R: rows in a few groups, each row roughly a mix of its group's directions:
R (97 x 10):
[[ 16  10   3   0   1  -1 -15 -16  -8  19]
 [-17  -9  -8  -2  -5   1  16  14  15 -11]
 [  9 -10  17   5  -1  -1  -6   6  10 -25]
 [ 19 -15  -3 -10  -8 -16  -9   1   5  12]
 [  1 -12  -1  12  12  -5   8  24   4 -14]
 [  9  11  12  -4   6   5 -21 -19  -5   6]
 [ 16   9  10   3   9  -6 -16 -11 -14  13]
 [  6  16  -1 -12  15   2 -13   2   1 -21]
 [ -4   7  -6 -16  16  -5  -8  -4   6 -22]
 [-24   1  -4  -9  -6  -3  10   3  22  -4]
 [ 15  -7 -14   1 -17  19   4  -5  -9   4]
 [ 23 -11  -7 -11 -10 -15  -7   3   7   7]
 [-21  10  12  15  -2  -4   4 -13 -11   8]
 [  7   4  -8  11   6  15   5 -19  -1  19]
 [ 12   9   1  -4  -8   1  -9 -19 -15  18]
 [ -6 -16  12  11  -5  -2   3 -15  15  15]
 [  8 -11 -11   7 -18 -13   3 -13   8  13]
 [ 21   8   0   4   4  -1 -16 -11  -4  20]
 [ -1 -10 -11  10 -18 -11   5 -16   4  15]
 [  8  -6  -1   1 -11  18  20  -6   1  17]
 [-10   1  -1 -12 -18 -19  10   9  -1 -13]
 [ -4  -4  13  22  -6 -11 -10  12  -8  11]
 [  8  13   5  10   2   7  -1 -16  21  14]
 [  2 -16 -11   9 -15 -17  -4  13  -2  12]
 [  0  16   9 -10  19   9  -6  -5   2 -18]
 [  1  13  18  -5  17  18   1  -8   3 -11]
 [-29   7   3  10   4   8  10  -7  -5   3]
 [ 19  15  -7 -14   2  19   2   0   1  -9]
 [ 12   5  15  -6  18  15  -7   6   7 -14]
 [ 12  -2 -24  -7 -11 -12  -8  13  -1  -3]
 [  3  19 -18   2  -6   7  12   4   2 -18]
 [  7  -6  18   6  -3  -4 -11  11  11 -21]
 [ 11 -20  15  -6   0  -8  -8  -2  14  14]
 [  9  -6  -6  15   1  21   6  -8  -9  16]
 [ -6   1  11 -11   2 -16 -12  15   7 -19]
 [-22   7  10   6  14  11  -2   1 -17  -3]
 [  8   1   3 -27   7  -5   0  18  10  -3]
 [ -9   6 -18  -6  -9  -2  15  -4 -11  19]
 [-14  -1  -3  11  -5 -26 -13   6  -8   1]
 [ 11  -7   4   2  -9  -1   9  -5  30   1]
 [-21  10   6  16   8  15   6  -6  -8  -7]
 [ 21  -7  -8   6 -11  15   1  -3 -19   3]
 [ -6   9  11 -12   0  14 -16 -20   2  -7]
 [-20  10   7  16   8  15   4  -5  -9  -8]
 [ 19   5   3   3  -2   2  -9 -12 -22  13]
 [-21  -7  -4  -3  -8  -7  21  12   0 -10]
 [  8 -13  -4  11   4   1  -1  -3 -21 -22]
 [ 21   4   6   4   3   6 -14 -12 -19   6]
 [-22  -7   1  -3  -3  -6  17  12   3 -16]
 [ 21  -2 -16 -15 -10 -14  -3   7   1   1]
 [  6   7  -3   7   8  15   3 -18   8  21]
 [  4  12  -3  13   5  12 -10  -5   5  25]
 [ 18  13   7  -6  11  13 -11  10   1 -13]
 [  9   3  -9  14  11  13   2 -22  -6  11]
 [ 30  -6  -6   3 -11  -5  -6  -1  10  -5]
 [ 12  18  -2 -14  12   9  -9   2   1 -18]
 [  0 -10  -6  12  -8  -9 -10 -13 -20  14]
 [-18  -1  21   3  18   0   0 -11   5  -7]
 [ 24   3   2   7   3   2 -12  -8 -18  11]
 [ 12 -20  -9  -6 -10  10  15   2  10  12]
 [  1  -1  -7   7  -1 -23  14  12  -5  16]
 [ -9   2   8 -13  -1 -18  -9  15   4 -17]
 [ -2 -17   8  15 -12   1  10   2   0  21]
 [ -3  19  11  -4  17   2 -13  -2  -2 -19]
 [ 11  -6   9   6  10  17 -11   2  -9 -21]
 [  9  14   1  23  -2   5 -16  -3   6  12]
 [-13   3  -3 -17  -1 -22  -1   8  -6 -15]
 [ 10  12   7  -2   9  14   2  11  11 -22]
 [ 12   4  -3  18   0  14   4 -18   4  14]
 [ 10   0  -7  14   3  16   9 -20  -3  14]
 [  8   3  -3   9  13  18   1 -17   4  19]
 [ -7   7 -21  -3   4  -4   8 -13 -19  10]
 [  4  -1  -4  -7 -19  19   2 -15 -16  -1]
 [  9   9  -6  17  -1  12   4 -18   4  18]
 [ -4  -2   2   9  17 -18   3  19  13  -2]
 [  8   2  -4   9   8  18   6 -18   3  19]
 [-17 -12 -12   2  -4 -26  -4  -1   0   0]
 [-11   1 -16 -16   7  -9  12 -10 -16   0]
 [ 11  12   0 -15  15  10  -7   2   5 -19]
 [ 21   8   0   2   1   3 -15 -14  -7  18]
 [  6   8   6 -13  19   6 -10   2   7 -21]
 [-12  -1  -3 -16   5 -18  -4   8 -11 -18]
 [ -9   9   6 -11  17   6  -6  14 -18  -7]
 [  7  -6  -1  14  16 -16   3  21   4   1]
 [-13  -8  -8   7  -8 -11  -2 -13 -15  19]
 [ 19   8   2 -13   9  21   1   2   6 -10]
 [ -1   4  20  -3  16  15   0   9  12 -13]
 [-17   8   2 -16 -10   9  -4 -18  11  -1]
 [  8  -4 -16   7 -20  -9   9 -12  12   6]
 [ 11   6 -25   7 -16  -7   2  -5 -10  -4]
 [-10  -2   8 -22  11 -13  -4   7   6 -15]
 [-21  -6  21  -7  14   4   2   2   6   9]
 [  4   0  -6  11 -21   4  11   0  -9  21]
 [  2 -18  -6   4  -4   6   4  11 -25 -10]
 [  5 -11  -6  -1  15   2   9 -19 -14 -15]
 [-12   1   1 -20   1 -21   1   6  -1 -17]
 [ -9   3 -15 -10  -8   0  19  -6  -7  18]]

the four rows of each list that fit no group, in list order (the others fit one group, some only roughly):
  J499: [  8  10   5 -14  17  -1 -16 -11   7 -14]
  J16: [ 22   2 -10   2  -7  18 -11 -10  -2  11]
  J616: [18 -7 -7  9 -6 25 -5  0 -3 -9]
  J591: [-14   0 -15  -8 -19   5  15  -5  10   8]
  J704: [ 24  -8  -8   0 -13   9   6  11   2  12]
  J668: [-12   4 -21  -2  -9 -23  -5  -3  -8  -2]
  J987: [ -8  13  -5  18  -3  15  10 -10   0 -16]
  J457: [-11  -4  25  20   4  -1  -2   2  -3  10]
  J130: [-25  -1 -11  -2  -7  -6  10  18   5  -2]
  J51: [-20   6   3  -6  -1 -24  11   1   2   9]
  J166: [  0  -3   1   6  -4   6 -10 -13 -24  18]
  J207: [  6  19   2  13   6   0 -12 -13  15  11]
  J502: [-20  -6  15   6   1  15  12  -2  -6 -12]
  J805: [-11  11   4 -13  18   0  -2 -13   4 -19]

J499 J130 J166 J502
  J38: [ 28 -14   3  -4  -3  -7 -13   0   8   1]
  J651: [ -5   9  -7 -13   6   1  14 -18 -17  10]
  J494: [ -5   5  -3 -11  20 -13   2  10  11 -18]
  J153: [ -4 -12   3  -5   3  -9  -8  13 -16 -23]
  J490: [  3  13  10  -1  13  -4 -20   8  -3 -18]
  J483: [ 13  22  11  -2  10  12 -10   0  -6 -10]
  J282: [  1   7  -8  25 -17   5   2   9   6 -10]
  J460: [  6   8  13  -7   0  10 -16 -20 -13  -4]
  J444: [  8   5 -20  -1 -22   1   9  -1  -9  12]
  J947: [ 21  -3   3   4  -1  16 -11  -8 -19  -2]
  J268: [ -9 -14  -8   1 -14   4  22  12  -4 -11]
  J659: [-15  -3 -12  -2   5  -1  10  15  -2 -24]

J651 J494 J282 J659
  J925: [-21   7   2   7  12  19   9  -8   8  -3]
  J259: [ 19   4  -4 -20  -2  -4   0  14  13 -10]
  J543: [ 11  14   1  -2   3  -4 -17 -17   4  19]
  J35: [-14  19  -2   5   8  18  11 -11  -3  -7]
  J904: [-8  2  3  0 23  2 17 12 16 -3]
  J559: [ 10  -5  20  12 -12   1  -5   6  19  -9]
  J496: [  1 -14   8  -4   4 -18  -3  -2 -18 -18]
  J13: [  8  21  11   1  11   6 -16   6  -6 -13]
  J644: [-22   0   6  -2  -2 -17  17   7  -8  -6]
  J942: [ -8   2 -20  -1  -5  -1   8   0 -21  17]
  J911: [ 11   7  -3  -5  -8  15 -17 -19   5  11]
  J139: [ -7  -4 -11  -3  -8   8   9   7 -18  23]
  J152: [-14 -10   1   0  -5  -4  18  12 -13 -18]

J925 J35 J904 J496
  J72: [-10  -7  -2   4 -12   4  20 -15  -2  17]
  J295: [  0   9 -20   4   1   8  15   2 -18  13]
  J290: [ 3  6 14  9 -5 22  1 -8 -2 19]
  J430: [-11  -8   2   0  -6   2  16  -2  -7  27]
  J677: [ 10  16  -8  -6   7  -3 -18  10  -3 -19]
  J732: [  4 -12  14  -3  10  -6  -4  -1   3 -28]
  J921: [-25   4   5 -11  -3 -16  12   1   8  -5]
  J342: [ -7  -1 -19  -1   4   1   7  -8 -23  14]
  J308: [ 26  -3   0 -14 -12 -10 -10  -2   4   5]
  J60: [-4 13 12 -3 -9 -9 -5  7 26  5]
  J509: [ 17  -7  -7 -17  -1 -13 -15   9 -12   5]

J295 J290 J430 J308
  J369: [  1  -5   9  -5   1 -16  -6   8   1 -28]
  J248: [ 11  -3   7 -12  10  15 -10  18  -5 -14]
  J792: [ -7   8 -22  -3 -17 -14   2  -8 -10   7]
  J977: [ 19   6  -1   3   8   8 -20  -8  13  12]
  J935: [-19   4  -1  -4   2 -12   2   4  26   3]
  J234: [-14   5   3 -16  -9 -20   2  11   4 -14]
  J569: [  6  15  -3  11  12   0 -15 -19   6  12]
  J669: [ 4 -5 16 -8 19 17  4 -4 13 -9]
  J791: [ -3   5 -16   1  14   8  -3  -8 -16  20]
  J313: [-15 -18   1  10  -4  -6  20   1  -2  14]
  J33: [-3 -7 24  2 16 14  6 -5  9 -2]
  J458: [ 15  -3   6  17   5  -2 -18 -16   1  10]
  J65: [ 12  10   1   2  10  -4 -28  -1  -7   8]
  J493: [ 12 -10 -10   9 -20  -7  -2  14  -3  14]
  J878: [ -3  11   5   5   2  14  14   1  22 -16]

J248 J313 J458 J65
  J325: [ 10   7  -2 -17  11  19  10 -10   9 -10]
  J22: [  3  24  -1  -3   8  -4 -17   5  -8 -15]
  J648: [-22   5   0   6  17   9  10  -3 -14   7]
  J19: [-24  -5 -12  -9   7  -4  10  -8 -13   9]
  J476: [10  6 11 -7  9 25  5 14  7 -5]
  J615: [ 19  -2 -18   4  -8  -8   6 -10  15   9]
  J284: [  6  22  17   8   2  15  -8  -1 -11   2]
  J299: [-3  3 19 14  9 18  3 -4 14 -9]
  J506: [  0  11   1 -16  18  11   0 -14   3 -16]
  J351: [ -1   3  19 -14  18   9  -4  15   5  -8]
  J157: [ -8  -6  22  -1  17  13   8 -10  10  -4]

J648 J19 J476 J615
  J556: [-22  14   2   1   6  12  15  -1   9 -10]
  J970: [ -9  -2   8  -3   6 -27  -3   7  18  -1]
  J115: [  7  -1   4  -1 -13   3  11  -3 -11  28]
  J106: [ -4  -3   9   9  19 -19   3  17   0  -8]
  J883: [ -4 -10  11 -17  -1 -17  -9  10  -9 -14]
  J133: [  6  -3 -19 -15  -4  -4   6 -18  -7  16]
  J580: [-15   4 -18 -10  -2  -3   9  -5 -16  16]
  J419: [  5  -8 -12   1   0  -3  15 -18 -18 -14]
  J531: [  7 -20  16   0   8  12  -2   4   7 -17]
  J300: [ -3  -3  13  10  19  -9   1  15  -4 -17]

J970 J115 J883 J133
  J852: [  2  -8  19  -4   6  -1 -13  16  11 -17]
  J204: [ -9   4  -1 -16  19   0  -1 -11   9 -19]
  J82: [-10  -2   4  18  11 -18   2  18   5  -5]
  J164: [ -6  -5 -12 -10  -4   3  25  16   8   0]
  J272: [ -6 -11  -7  -9  -2 -11   7   4 -20 -20]
  J859: [  3 -17  -7   7 -21  12  10  -2  -2  14]
  J200: [ 10   4   9  16 -20   7  -1  -1  19   5]
  J542: [ -3 -17  -4  -4   1   0   8   7 -21 -19]
  J409: [-14   2  10   1  11 -27   8   9  -2   2]
  J2: [-16   2  -4 -18  -7 -16   3  18  -7  -5]
  J884: [ -2  11   0 -10  27   8  -2   1   8 -14]
  J441: [ 16   1   1  -2  -9  15  -8 -16 -20   3]
  J294: [  7  14  11  -1  13 -10 -18 -11   0  14]
  J917: [  7   4   7   8  16  15  -8 -11  16  14]

J82 J164 J859 J884
  J281: [-27   9  15   4   4   6   4  -8  -6 -10]
  J68: [ -3 -21   3   4  -7   6  18  -5   7  18]
  J934: [  9  -6 -10  10 -22  -2   4   9  -8  18]
  J413: [-15  13   5  -4  16 -10 -11  -7  -2 -18]
  J42: [-22  -4   9  -7  -1   6   6   1  -1 -25]
  J825: [ -2   2   8  10  15 -27   2  12   1   2]
  J538: [ -2  22  15   0  15  10  -6  -9  -1 -11]
  J720: [  8  17 -18  -1 -19   3   4  -2 -13   8]
  J536: [ 18  15  -3  -7   3   4 -17  13  -4 -13]
  J437: [ 14  -2  -9  -3  11   7  -4   8 -23 -15]
  J302: [-4  1 17 -4  4 21 14  4 14 -8]
  J120: [ 9 -9 23 15  9 -4 -7 -4 15 -5]

J281 J437 J302 J120
  J280: [-19   5   3  11   8  11  11  -3 -13 -16]
  J863: [-23  16  -4  -8   6   7  14   7  -5  -5]
  J815: [ -2  -8 -11   1 -10 -10   9   3 -22 -18]
  J104: [ -6  -2 -27  -7 -14 -16   3  -3  -4   2]
  J306: [ 2 -2 25  0 16 17  5 -2  8 -1]
  J624: [-25   1   0  -6  -7 -14  17   6   5  -4]
  J844: [-7 23  7 -6  5 19 10 11 -3  2]
  J750: [-28   3   4  -8  -2 -12  10   3  11  -4]
  J678: [ 17  -8  -2 -15   9  16   6   2  17  -6]
  J994: [ -5  -5  -8  -7 -17  24   7  -8   3 -12]
  J696: [-26   5   4 -12  -5 -11   7  -6  15   3]
  J766: [  8  -4   3   0 -10   9   2  -8 -30  -6]
  J781: [31 -6  0 11 -9  0 -6 -4 -7 -3]
  J472: [  0 -12 -11   1 -17   3  19  -7   1  18]
  J521: [-20   6 -12 -16 -12  -9   5   7  10  -7]

J280 J844 J781 J521
  J392: [-17  -9  11   7  11  -3  14  17  -5 -10]
  J738: [  3  -1  17   0  -9 -10  -7  15  18 -15]
  J795: [  3  -4 -21   0 -18 -16   8  -8   1  11]
  J778: [ 17   0   4   0  -5  20 -16 -13 -10  -2]
  J173: [ 27 -14 -17  -3  -8  -1   0  -1   6   1]
  J427: [  9   6 -11   1 -17  -9  -2 -15  -3  21]
  J641: [14 -3 12 22 -6 11 -3 -3  0 17]
  J879: [-21  -4  -9  -8 -15  -1  19   4   9  -4]
  J875: [ -2  11  -1  -5   7   8   4 -13  16  25]
  J395: [ 2 -9 20 -6 15 17  6 -5 12 -6]
  J818: [ -7  -7 -24  -3 -16 -11  10  -5  -3  11]
  J892: [-13   3  -5  -3   4 -12   3   8  28   6]
  J455: [  6  -3   5  -1  22  -4  -9  -8  -1 -24]
  J296: [  7  -6   8   5  -2   7   3  -1 -29 -15]
  J394: [ -6  -3 -22  -3   1   1  14  -9 -20   9]

J392 J173 J427 J641
  J957: [-15   2 -13   5   5  -7  15  19  -7 -13]
  J824: [ -2 -22  -3  -3   4   4   7   1 -21 -17]
  J736: [ 10  -2 -13   9 -17 -10  -6  16 -12  11]
  J632: [  8   0   5   6   5  20   5 -10  13  22]
  J833: [ 27   0  -8   7   1  13 -12  -3   1  12]
  J450: [ -5 -12   1   3  -2   4  20   5  14 -21]
  J188: [ 21  -4  -2   5  -6  22  -9  -7 -11  -4]
  J449: [ 18   0 -17   3  -9  11  -3  -4  12  18]
  J916: [-19  -7  12  15   5   4  -6 -13 -13   9]
  J697: [-22   0  -2 -13 -14  -2  19  -3  -4  -8]
  J27: [ 21  -1 -14   4 -19 -13   0   4 -11   1]
  J215: [ -4  -7  -2   0   0 -18 -18  -9 -10  19]
  J411: [  0 -17  -2 -12  -1 -18 -11   3  -8  19]
  J333: [  4 -13   2   1  19   0  -9  -2 -12 -23]

J957 J450 J27 J215
  J434: [  3  18  11   9  -3  17   8 -10 -10  13]
  J700: [ 15   4   0  24   0  13  -7 -12   5   8]
  J758: [-16 -18  12  -8   9   7   7  -9  -1  15]
  J867: [ 18  10   1   3  16   9 -17  -2 -10  11]
  J985: [ 16  -3 -16 -11  -9 -14  -9   5 -15   7]
  J611: [ -4  -7 -12   6   5   1  -9   9 -29  -3]
  J218: [ 24   2   5  13  12  -6  -9   3 -13   9]
  J703: [-13  12   4 -10  -9  -5   9  19   6 -17]
  J5: [ -8   6   2  -5  10  22   5  -2  20 -13]
  J762: [ 12  -6 -11   9 -19  -8  -4  16  -6  13]
  J271: [-17  -2   8   2  13 -19   8  15   5 -10]
  J96: [  7   4   4   6   0 -16 -23  18  -6  -4]
  J684: [-18  11  -5  11   4   4  -2  -6 -25  -2]
  J378: [ -9 -10   6  -5  -8  -6  -8  28  -4 -10]

J758 J867 J703 J5
  J636: [ 25  -3  -7 -12   4 -11 -12   4  -1  12]
  J971: [ -5   5 -22   4 -18 -11  13  -8   4   6]
  J551: [ -1  -2 -18   3  10   4   4 -10 -25  10]
  J98: [-17  -1  -5  -1   1 -16  11  14  20   2]
  J595: [-18  17   8  14  11  12  10  -4  -5   1]
  J864: [ 23  -9  -8  -9  -6 -14 -14   4  -9   5]
  J442: [ -5  -3  -2  13 -27   1  10  -6  -1  13]
  J562: [  7  -4  20   3   8   8 -14   2  21  -6]
  J954: [ -3  13   9 -10   4   7 -17 -21  11   7]
  J137: [  2  -5  14   0   0 -10 -18  18   4 -17]
  J667: [ 18   8   2   3  11   0 -19  -8   9  16]
  J381: [ 19  -6 -16  13 -10   6 -10  -1  -8  13]

J636 J595 J442 J381
  J727: [ 14 -14  -7  -3 -14 -17  -4  -8   7  15]
  J503: [ 10  11  -2  -5  -2   7 -17 -17  11  17]
  J180: [ 2 11 15  3 -7  0 -2  1 28 10]
  J541: [ 19  -8  -4 -17  -1 -14 -13  10  -5   7]
  J205: [  7 -11 -11 -13  -9 -19  -7   1  -8  17]
  J55: [ -9 -10   2  -2   3  -3  10  -3  31  -1]
  J756: [ -7 -15  14   5 -12 -11  -7  15 -11  12]
  J305: [ -4   2 -18  11   4 -10  14  -3 -20  11]
  J264: [-13  -2  14  16  12  13  -8  -6 -15  -1]
  J198: [-22   0   3 -15  -7  -5  -4   8   9 -18]

J55 J756 J305 J198
  J965: [  2  -3  17  -7   0  -9  -8  11  22 -14]
  J288: [ -1 -15   3  -9   3 -15 -14  -1 -13  19]
  J155: [ -2 -20  13   8  -4   9  15  -6   6  16]
  J59: [ 24  -6 -13 -10  -4  -8   8  -9  14  -1]
  J320: [ -9 -17   1   0  -1   2   0  -8 -22 -18]
  J285: [ 22  -8  -5   5 -14   9   4  14   0  14]
  J193: [  2   0  -6  -4 -21  13  -7 -11 -19  -9]
  J61: [  9 -11  15   3   0 -15  -7  13  13 -15]
  J939: [ 7  5  4 14 -7 15 -2  4 10 24]
  J776: [ 25   4  -1  10  11   6 -14  -2   3  12]
  J43: [-25  -2   7  -7  -3 -10  15   4  -7 -14]
  J682: [-7 -2 25  5 10 12  1 -3 18 -3]
  J415: [ -3 -12  -9  -4   7  -3   0  -1 -27 -15]

J59 J320 J193 J61
  J593: [ -4  -3   7 -12  16 -13  -9   2   0 -23]
  J469: [  8 -10  -9 -20  -4 -17  -7   8  -4  14]
  J454: [ -7  10  11  19 -11   4   5  -5 -14  16]
  J787: [-11  -1  -2   2   9 -19   4  14  22   6]
  J938: [ -6   2  14  22   4  18   2  -8   7 -13]
  J721: [-23  13  -9  16  -2   7  10  -7  -8  -5]
  J759: [ -4  -3 -20   4 -12 -10   6   8 -10  21]
  J964: [ -3   3   6 -17 -16  13 -16 -10 -13  -2]
  J804: [-16  -5  16   7  15 -15 -13   2   3 -10]
  J83: [  8  18   6 -11   6  12 -10  14   5 -14]
  J567: [ -9 -10   4 -17 -11 -10  13  13  -4 -14]
  J989: [-10 -18  21  -3  -7   6   7 -10   7  11]
  J814: [ -2   3 -24  -4 -19  -6   9  -6  -6  10]

J759 J964 J83 J989
  J997: [ 13   3  17   8   5  -3 -25  -5   2   7]
  J58: [  4  15   2   0  10  -9 -19  11  -4 -19]
  J790: [  3 -11  -9 -10  -6 -19  -7   1  -9  22]
  J534: [ -8  -2 -10  15 -14 -20  -3 -15   9  -1]
  J986: [ -2  -7 -13  15 -15 -10  -1 -17  -9  12]
  J145: [-15  -1 -12   0   2  -8   7 -18 -16  16]
  J70: [-16  13  -2  17   5  14   2  -5 -15 -10]
  J914: [ -8   6  14  -8  21   5  -3  -9   8 -18]
  J421: [-11  10   7  13   2  -5   4 -16   6  22]
  J629: [ -6  11   6  16   2  19  11  -6  10 -14]
  J500: [-28  14  -2  -3   7   7  12   3  -7  -2]

J997 J534 J145 J421
  J79: [ -8   6  20  -7  12   5  -1 -13  17  -9]
  J837: [ 11  -3   1  -3 -12  11  -1 -12 -27   0]
  J453: [ -1  -5 -16  16 -12 -12   3   5  -3  19]
  J586: [ 23  -3  11   9   7   7 -16   2  -3 -12]
  J810: [-26  -3   6  -7  -5  -3  14   4   0 -17]
  J80: [ 24   1   4  10  14  -1 -17   2  -4  10]
  J764: [ 15   5  -6   5 -22  16   4   0   3  14]
  J689: [ -4   6  15  -3   5  -5 -21   3  -6 -21]
  J451: [ -1  -4  -8  14 -18 -16  -5  10 -10  14]
  J932: [ 18 -19   5   4  -6 -10 -16  -5  -4  12]

J79 J453 J764 J689
